In the data rows, the value 128 means zero.
Here is a table of points, one per row:
tensor([145., 117., 135., 126., 175., 198., 147., 86., 129., 78., 181., 166., 152., 135., 130., 127., 85., 176., 122., 176., 153., 108., 131., 115.])
tensor([105., 120., 105., 100., 121., 131., 147., 107., 124., 112., 125., 106., 117., 99., 131., 177., 150., 90., 157., 98., 133., 105., 88., 88.])
tensor([109., 83., 144., 174., 159., 78., 162., 131., 165., 122., 152., 106., 149., 160., 109., 99., 153., 113., 121., 93., 95., 87., 146., 99.])
tensor([125., 164., 151., 124., 133., 122., 139., 122., 124., 84., 67., 144., 123., 95., 179., 154., 126., 136., 163., 112., 59., 106., 109., 89.])
tensor([121., 138., 96., 128., 101., 143., 95., 110., 164., 134., 117., 95., 136., 90., 145., 110., 186., 178., 128., 130., 104., 101., 182., 153.])
tensor([169., 133., 115., 105., 156., 117., 101., 155., 106., 175., 135., 93., 140., 169., 140., 140., 134., 155., 132., 102., 110., 117., 185., 84.])
tensor([133., 88., 98., 114., 121., 132., 99., 116., 113., 138., 79., 193., 148., 85., 116., 125., 142., 121., 163., 73., 104., 134., 150., 89.])
tensor([176., 132., 124., 186., 114., 126., 134., 146., 160., 61., 153., 93., 139., 76., 168., 139., 113., 101., 197., 112., 118., 130., 109., 86.])
tensor([122., 77., 138., 126., 128., 121., 97., 185., 54., 166., 166., 111., 116., 171., 141., 113., 111., 166., 187., 180., 125., 116., 136., 147.])
tensor([149., 181., 153., 153., 129., 153., 111., 48., 195., 112., 103., 103., 131., 157., 117., 94., 115., 175., 123., 149., 118., 138., 148., 165.])
tensor([118., 116., 128., 103., 169., 126., 96., 74., 114., 122., 126., 143., 125., 149., 69., 165., 111., 139., 88., 132., 165., 120., 105., 89.])
tensor([114., 155., 138., 101., 127., 75., 122., 87., 167., 98., 138., 147., 156., 154., 73., 112., 148., 150., 139., 187., 148., 115., 142., 173.])
tensor([110., 107., 123., 165., 144., 143., 146., 100., 130., 93., 151., 111., 174., 147., 142., 150., 132., 191., 128., 97., 135., 130., 95., 138.])
tensor([137., 186., 151., 153., 125., 108., 174., 120., 61., 95., 131., 170., 132., 122., 156., 117., 93., 118., 180., 76., 79., 150., 78., 125.])
tensor([169., 130., 97., 90., 126., 138., 100., 171., 97., 147., 186., 121., 130., 164., 81., 160., 89., 123., 153., 135., 124., 123., 89., 155.])
tensor([133., 130., 142., 75., 136., 118., 159., 95., 194., 150., 127., 87., 175., 101., 66., 104., 158., 135., 179., 148., 120., 155., 136., 177.])
tensor([97., 170., 67., 133., 153., 136., 122., 165., 153., 102., 115., 146., 140., 119., 172., 176., 185., 119., 109., 114., 105., 75., 91., 113.])
tensor([108., 159., 89., 140., 101., 166., 136., 166., 119., 162., 87., 174., 172., 118., 91., 34., 117., 108., 138., 162., 167., 115., 110., 77.])
tensor([123., 168., 133., 95., 154., 166., 167., 136., 93., 152., 60., 116., 146., 102., 202., 148., 123., 90., 143., 132., 107., 96., 62., 149.])
tensor([168., 132., 142., 181., 163., 122., 120., 33., 64., 141., 150., 117., 92., 96., 99., 124., 138., 136., 113., 142., 112., 110., 145., 112.])
tensor([92., 68., 196., 59., 152., 124., 67., 224., 203., 145., 171., 116., 27., 155., 194., 83., 62., 118., 188., 39., 141., 130., 133., 96.])
tensor([111., 126., 55., 143., 172., 59., 153., 161., 183., 118., 103., 83., 143., 88., 108., 164., 117., 148., 125., 184., 96., 204., 126., 112.])
tensor([154., 81., 122., 126., 131., 132., 107., 182., 136., 104., 132., 141., 115., 100., 114., 102., 192., 117., 89., 132., 136., 135., 75., 128.])
tensor([81., 92., 124., 137., 104., 119., 160., 94., 114., 126., 161., 60., 69., 155., 137., 97., 139., 129., 117., 128., 159., 160., 46., 140.])
tensor([90., 142., 172., 156., 162., 117., 185., 94., 128., 163., 116., 178., 131., 174., 115., 123., 169., 103., 110., 89., 129., 126., 78., 104.])
tensor([89., 166., 145., 124., 162., 106., 134., 97., 144., 134., 149., 105., 143., 111., 80., 105., 124., 162., 154., 177., 136., 75., 137., 180.])
tensor([114., 148., 138., 149., 126., 126., 207., 144., 119., 103., 139., 58., 134., 128., 135., 105., 120., 122., 79., 88., 161., 142., 158., 166.])
tensor([108., 107., 102., 121., 99., 54., 148., 121., 133., 141., 112., 136., 75., 105., 108., 127., 113., 142., 103., 147., 41., 159., 166., 60.])
tensor([156., 122., 82., 159., 140., 155., 133., 139., 140., 134., 183., 101., 105., 189., 104., 153., 98., 106., 134., 103., 89., 139., 165., 122.])
tensor([156., 158., 97., 125., 130., 122., 91., 190., 131., 130., 145., 153., 109., 177., 210., 128., 133., 123., 53., 182., 107., 127., 171., 156.])
tensor([123., 116., 152., 196., 119., 123., 89., 93., 159., 146., 145., 183., 154., 141., 156., 144., 81., 87., 71., 114., 87., 111., 136., 162.])
tensor([109., 149., 183., 105., 104., 134., 71., 95., 173., 84., 112., 154., 92., 149., 136., 71., 95., 64., 105., 126., 125., 131., 142., 182.])
tensor([158., 103., 100., 142., 155., 89., 146., 98., 112., 183., 176., 145., 172., 115., 117., 67., 151., 118., 134., 52., 129., 139., 135., 201.])
tensor([141., 131., 149., 122., 114., 125., 84., 149., 70., 138., 87., 128., 140., 99., 95., 128., 143., 175., 51., 54., 157., 143., 104., 60.])
tensor([149., 107., 131., 88., 49., 133., 194., 74., 137., 118., 87., 152., 138., 182., 172., 151., 123., 99., 113., 147., 151., 176., 147., 117.])
tensor([113., 91., 116., 134., 120., 112., 97., 110., 148., 155., 176., 141., 139., 95., 188., 87., 171., 132., 139., 115., 106., 128., 98., 105.])
tensor([118., 105., 185., 141., 182., 168., 123., 77., 132., 105., 145., 130., 86., 137., 90., 170., 151., 115., 167., 142., 138., 151., 155., 124.])
tensor([114., 110., 157., 128., 146., 153., 58., 116., 164., 124., 140., 146., 175., 140., 137., 137., 78., 98., 83., 119., 120., 148., 106., 139.])
tensor([124., 113., 151., 129., 177., 113., 89., 101., 54., 115., 135., 96., 109., 83., 102., 138., 144., 132., 107., 142., 132., 127., 162., 161.])
tensor([170., 144., 140., 126., 130., 155., 62., 145., 94., 183., 125., 127., 135., 153., 130., 141., 124., 140., 131., 154., 91., 179., 110., 125.])
tensor([127., 145., 108., 175., 98., 133., 105., 188., 127., 107., 139., 119., 121., 69., 130., 122., 143., 148., 86., 117., 201., 108., 124., 132.])
tensor([171., 111., 125., 107., 182., 135., 91., 53., 133., 123., 103., 139., 96., 132., 102., 151., 137., 118., 95., 177., 124., 142., 118., 117.])
tensor([121., 148., 89., 150., 123., 137., 197., 170., 134., 165., 125., 107., 108., 102., 128., 152., 91., 193., 104., 148., 103., 173., 139., 86.])
tensor([62., 171., 119., 114., 83., 135., 88., 125., 103., 130., 191., 74., 147., 141., 153., 191., 59., 138., 155., 164., 106., 148., 143., 131.])
tensor([136., 104., 99., 139., 127., 190., 121., 156., 91., 106., 115., 112., 96., 225., 129., 176., 107., 132., 175., 123., 151., 125., 150., 143.])
tensor([67., 185., 103., 89., 155., 160., 151., 85., 82., 174., 142., 80., 184., 77., 183., 104., 93., 52., 133., 90., 138., 88., 106., 123.])
tensor([163., 88., 150., 125., 139., 147., 220., 132., 116., 97., 144., 118., 122., 168., 135., 157., 179., 58., 118., 119., 173., 126., 140., 98.])
tensor([139., 216., 82., 93., 137., 105., 154., 148., 144., 135., 166., 212., 34., 82., 76., 155., 92., 134., 148., 105., 175., 73., 149., 141.])
tensor([183., 98., 91., 141., 104., 131., 158., 122., 135., 116., 57., 90., 133., 157., 114., 119., 99., 126., 117., 106., 132., 119., 135., 112.])
tensor([53., 111., 107., 148., 84., 160., 112., 139., 112., 203., 111., 156., 162., 95., 113., 146., 158., 106., 132., 110., 159., 159., 203., 157.])
tensor([101., 95., 169., 104., 44., 166., 162., 127., 131., 126., 180., 110., 167., 131., 167., 79., 124., 178., 139., 158., 96., 120., 143., 84.])
tensor([101., 121., 73., 126., 92., 95., 108., 81., 153., 120., 161., 107., 156., 204., 93., 108., 172., 126., 160., 95., 141., 122., 113., 74.])
tensor([107., 133., 98., 76., 143., 191., 123., 142., 119., 84., 156., 111., 150., 80., 94., 100., 128., 105., 75., 126., 117., 167., 204., 115.])
tensor([140., 134., 169., 52., 121., 127., 122., 81., 113., 146., 135., 124., 161., 143., 93., 113., 115., 126., 110., 181., 134., 145., 148., 97.])
tensor([148., 129., 101., 144., 134., 136., 166., 145., 121., 182., 165., 132., 126., 193., 130., 91., 139., 168., 120., 145., 92., 77., 161., 135.])
tensor([160., 206., 110., 142., 104., 152., 95., 123., 146., 148., 82., 84., 160., 120., 156., 102., 185., 107., 173., 123., 151., 191., 193., 113.])
tensor([195., 99., 100., 113., 96., 83., 158., 118., 129., 89., 97., 91., 144., 92., 127., 110., 69., 163., 141., 108., 183., 102., 115., 153.])
tensor([122., 87., 144., 88., 173., 101., 159., 90., 170., 177., 130., 143., 99., 116., 81., 85., 128., 145., 155., 143., 112., 127., 131., 168.])
tensor([116., 136., 174., 153., 69., 129., 92., 125., 177., 162., 139., 143., 150., 154., 102., 111., 110., 114., 134., 97., 153., 98., 120., 155.])
tensor([157., 127., 81., 128., 132., 178., 91., 130., 141., 110., 106., 132., 100., 93., 150., 136., 181., 87., 124., 124., 95., 109., 89., 155.])
tensor([137., 142., 143., 159., 139., 127., 135., 171., 151., 181., 132., 76., 102., 142., 154., 214., 121., 126., 129., 163., 106., 100., 107., 147.])
tensor([71., 134., 90., 116., 123., 157., 120., 178., 105., 149., 125., 125., 124., 193., 95., 161., 127., 166., 122., 145., 102., 104., 156., 141.])
tensor([112., 123., 78., 102., 115., 127., 114., 110., 124., 74., 120., 224., 134., 101., 183., 163., 131., 181., 155., 75., 115., 100., 119., 134.])
tensor([127., 155., 94., 141., 138., 152., 125., 158., 165., 181., 97., 138., 101., 185., 114., 158., 90., 124., 131., 131., 127., 168., 104., 164.])
tensor([117., 154., 163., 160., 73., 127., 108., 158., 116., 85., 160., 166., 119., 105., 98., 122., 236., 129., 109., 110., 155., 177., 65., 92.])
tensor([127., 119., 161., 123., 93., 58., 153., 152., 130., 124., 135., 132., 171., 108., 152., 224., 180., 104., 152., 118., 144., 122., 122., 142.])
tensor([135., 135., 113., 128., 124., 102., 160., 94., 133., 105., 78., 83., 132., 158., 203., 97., 112., 153., 116., 97., 181., 142., 75., 164.])
tensor([170., 139., 113., 93., 170., 132., 81., 161., 121., 139., 159., 119., 126., 156., 129., 119., 105., 90., 125., 160., 87., 155., 109., 122.])
tensor([99., 86., 112., 154., 126., 158., 134., 168., 113., 117., 97., 150., 103., 90., 122., 94., 200., 124., 110., 154., 125., 137., 131., 175.])
tensor([167., 100., 165., 165., 122., 167., 225., 166., 98., 129., 119., 114., 83., 117., 136., 87., 143., 141., 121., 141., 113., 132., 111., 151.])
tensor([112., 113., 180., 111., 74., 101., 165., 151., 76., 89., 112., 193., 158., 128., 149., 162., 135., 114., 164., 140., 70., 109., 137., 166.])
tensor([203., 158., 146., 157., 148., 120., 150., 112., 124., 153., 155., 190., 158., 86., 129., 111., 75., 104., 130., 197., 180., 135., 148., 134.])
tensor([165., 137., 139., 57., 99., 68., 93., 180., 111., 217., 136., 97., 71., 156., 116., 194., 114., 120., 131., 121., 138., 66., 115., 92.])
tensor([90., 118., 72., 145., 116., 37., 139., 127., 74., 116., 57., 125., 83., 135., 99., 107., 105., 137., 93., 151., 120., 153., 118., 114.])
tensor([143., 134., 155., 116., 154., 164., 85., 56., 71., 142., 130., 146., 88., 142., 144., 143., 115., 206., 136., 126., 133., 131., 160., 141.])
There is one direction along which these points spread out most. How many in every 100 of the points above lie lower along it than each point below? Round to a whole number. More than half of the points above lie lower than the first one.
tensor([125., 34., 155., 180., 110., 189., 109., 135., 176., 119., 99., 117., 141., 84., 70., 159., 67., 89., 123., 142., 99., 67., 107., 123.]) 55
tensor([150., 108., 81., 143., 35., 151., 108., 103., 116., 128., 128., 138., 109., 54., 119., 102., 156., 81., 116., 112., 136., 122., 78., 122.]) 1
tensor([153., 89., 142., 60., 90., 118., 174., 136., 181., 104., 118., 133., 115., 103., 150., 141., 95., 154., 50., 117., 151., 129., 154., 142.]) 47
tensor([125., 154., 110., 89., 131., 160., 151., 172., 121., 65., 75., 120., 156., 127., 144., 112., 146., 110., 184., 161., 105., 100., 120., 84.]) 28
tensor([129., 223., 154., 92., 122., 90., 145., 172., 99., 74., 114., 128., 162., 120., 139., 128., 162., 113., 155., 96., 77., 106., 111., 129.]) 11
tensor([148., 120., 137., 148., 145., 82., 117., 124., 114., 84., 132., 125., 168., 171., 94., 153., 116., 134., 131., 61., 102., 180., 110., 185.]) 48
tensor([141., 152., 184., 128., 182., 168., 116., 122., 156., 161., 129., 137., 141., 110., 76., 133., 151., 220., 137., 158., 147., 135., 94., 142.]) 71
tensor([99., 134., 194., 203., 151., 129., 52., 138., 120., 117., 92., 123., 140., 150., 108., 94., 93., 80., 111., 145., 152., 89., 145., 99.]) 65
tensor([77., 72., 100., 176., 139., 66., 158., 162., 117., 138., 76., 159., 129., 128., 187., 135., 105., 148., 140., 176., 141., 197., 136., 136.]) 41
tensor([117., 153., 227., 148., 115., 138., 113., 148., 143., 116., 136., 107., 107., 123., 76., 93., 101., 104., 77., 92., 112., 159., 122., 153.]) 55
tensor([78., 102., 113., 136., 136., 133., 104., 135., 167., 91., 139., 150., 144., 86., 155., 119., 167., 122., 124., 104., 152., 91., 149., 132.]) 7
tensor([165., 111., 163., 148., 193., 99., 114., 95., 138., 144., 132., 128., 153., 130., 154., 127., 148., 168., 90., 148., 193., 93., 182., 87.]) 59
tensor([88., 201., 111., 129., 190., 135., 157., 128., 149., 170., 136., 171., 43., 98., 118., 158., 111., 96., 161., 151., 216., 182., 154., 78.]) 73
tensor([151., 80., 142., 94., 87., 108., 143., 144., 106., 89., 144., 116., 131., 142., 170., 77., 137., 83., 159., 159., 165., 134., 143., 146.]) 41
